[109 133 138 129] -> C
[104  95 185 132] -> A
[110 165 189 129] -> G
row of A : [104  95 185 132]

[121 135 145 129  90 110 153]  N
[122 138 117 128 138 111 105]  W
[124 135 126 129 123 113 114]  D
[124 136 118 128 141 112 101]  Y
[122 137 152 129  82 109 160]  M
[124 127 103 129 167 116  72]  X
[123 131  99 129 168 116  69]  Z
row of N : [121 135 145 129  90 110 153]
row of Y : [124 136 118 128 141 112 101]
row of X : [124 127 103 129 167 116  72]

[164 147 119 118 170 153 169 157 165] -> Pomav
[136 127 123 131 125 134 141 137 122] -> Kaso
[168 138 155  98 170 185 139 155 160] -> Bidaf
[115 154 120 147  99 105 125 114 118] -> Muti
[134 159 104 150 109 115 161 135 124] -> Mezi
[131 116 125 133 110 136 137 135 109] -> zuv
[118 109 134 120 117 130 118 124 128] -> Ledu
row of Pomav : [164 147 119 118 170 153 169 157 165]
row of Mezi : [134 159 104 150 109 115 161 135 124]
row of Kaso : [136 127 123 131 125 134 141 137 122]

[ 77  81  85 190 121 173] = bel
[ 81 109  97 181 120 160] = nesu
[ 98 133 112 158 123 141] = Keme
[ 88  73  85 174 125 169] = Rufos
[121 111 116 134 129 137] = ded
[119 131 126 140 125 132] = mamif
row of bel : [ 77  81  85 190 121 173]
row of Keme : [ 98 133 112 158 123 141]

[136 113 129 126 116 153 132 145 156 140 153 110 160 118 124 132 127]  zovi
[138 124 130 129 130 126 133 128 130 136 133 129 127 129 129 129 126]  Zore
[126 121 123 127 118 142 131 140 141 131 139 115 160 115 125 132 128]  veb
[130 127 114 131 118 124 145 138 123 135 134 130 131 145 111 113 140]  Bir
[126 121 123 127 118 142 131 140 141 131 138 115 160 115 125 132 128]  zenut
[139 128 143 128 141 121 125 122 127 131 125 134 109 124 143 137 119]  nof
[131 131 117 131 126 119 140 129 120 132 126 137 110 149 114 113 138]  zuf
[136 113 129 126 116 153 132 145 156 140 153 110 183 106 134 144 120]  Galog
row of Bir : [130 127 114 131 118 124 145 138 123 135 134 130 131 145 111 113 140]
row of veb : [126 121 123 127 118 142 131 140 141 131 139 115 160 115 125 132 128]

[103 160 115  86  89]  Duroz
[113  70 158 120 119]  tevek
[113  70 158 105 106]  nuz
row of Duroz : [103 160 115  86  89]
row of nuz : [113  70 158 105 106]
row of tevek : [113  70 158 120 119]

[144 135 143 137 135 138 135 149 137 142] : Lag
[151 132 151 144 178 144 148 133 130 155] : feg
[152 141 151 139 157 149 162 155 136 136] : sidiv
[152 134 151 139 157 149 162 155 136 136] : Fik
[152 137 195 160 148 149 141 143 137 147] : lufe
[132 154 195 152 157 136 162 143 135 139] : tul
[142 142 169 133 157 139 137 135 134 166] : vefe
[133 132 138 133 141 134 154 161 130 150] : bobo
[139 154 156 144 135 133 160 145 129 171] : dusor
row of tul : [132 154 195 152 157 136 162 143 135 139]
row of Lag : [144 135 143 137 135 138 135 149 137 142]
row of lufe : [152 137 195 160 148 149 141 143 137 147]
row of feg : [151 132 151 144 178 144 148 133 130 155]

[ 96 132 106  89] : Gure
[ 84 143  99 121] : Muzo
[ 94 141 108  98] : zotun
[130 109 139  90] : nobal
[123 156 130 138] : lezap
[ 60 180  89 106] : Gat
row of nobal : [130 109 139  90]
row of zotun : [ 94 141 108  98]
row of Gat : [ 60 180  89 106]
row of Gure : [ 96 132 106  89]

[134 129 126 127 128 129 130 130 128 128 126 127 130 131 126 124 133]  bula
[111 123 140 116 116 130 161 139 125 131 142 125  99 114 134 170  81]  mek
[126 130 128 127 128 129 128 129 127 128 127 130 127 172 171 120 141]  Maf
[126 130 128 127 128 129 128 129 127 128 127 127 128 127 129 129 126]  gagiv
[144 130 116 136 137 124 102 118 126 122 114 133 154 142 125  93 167]  Tapo
[129 130 128 127 128 129 128 129 127 128 127 130 127 129 128 127 129]  Sasal
[126 130 128 127 128 129 128 129 127 128 127 130 127 129 128 127 129]  bupig
row of Tapo : [144 130 116 136 137 124 102 118 126 122 114 133 154 142 125  93 167]
row of mek : [111 123 140 116 116 130 161 139 125 131 142 125  99 114 134 170  81]
row of bula : [134 129 126 127 128 129 130 130 128 128 126 127 130 131 126 124 133]
row of Sasal : [129 130 128 127 128 129 128 129 127 128 127 130 127 129 128 127 129]

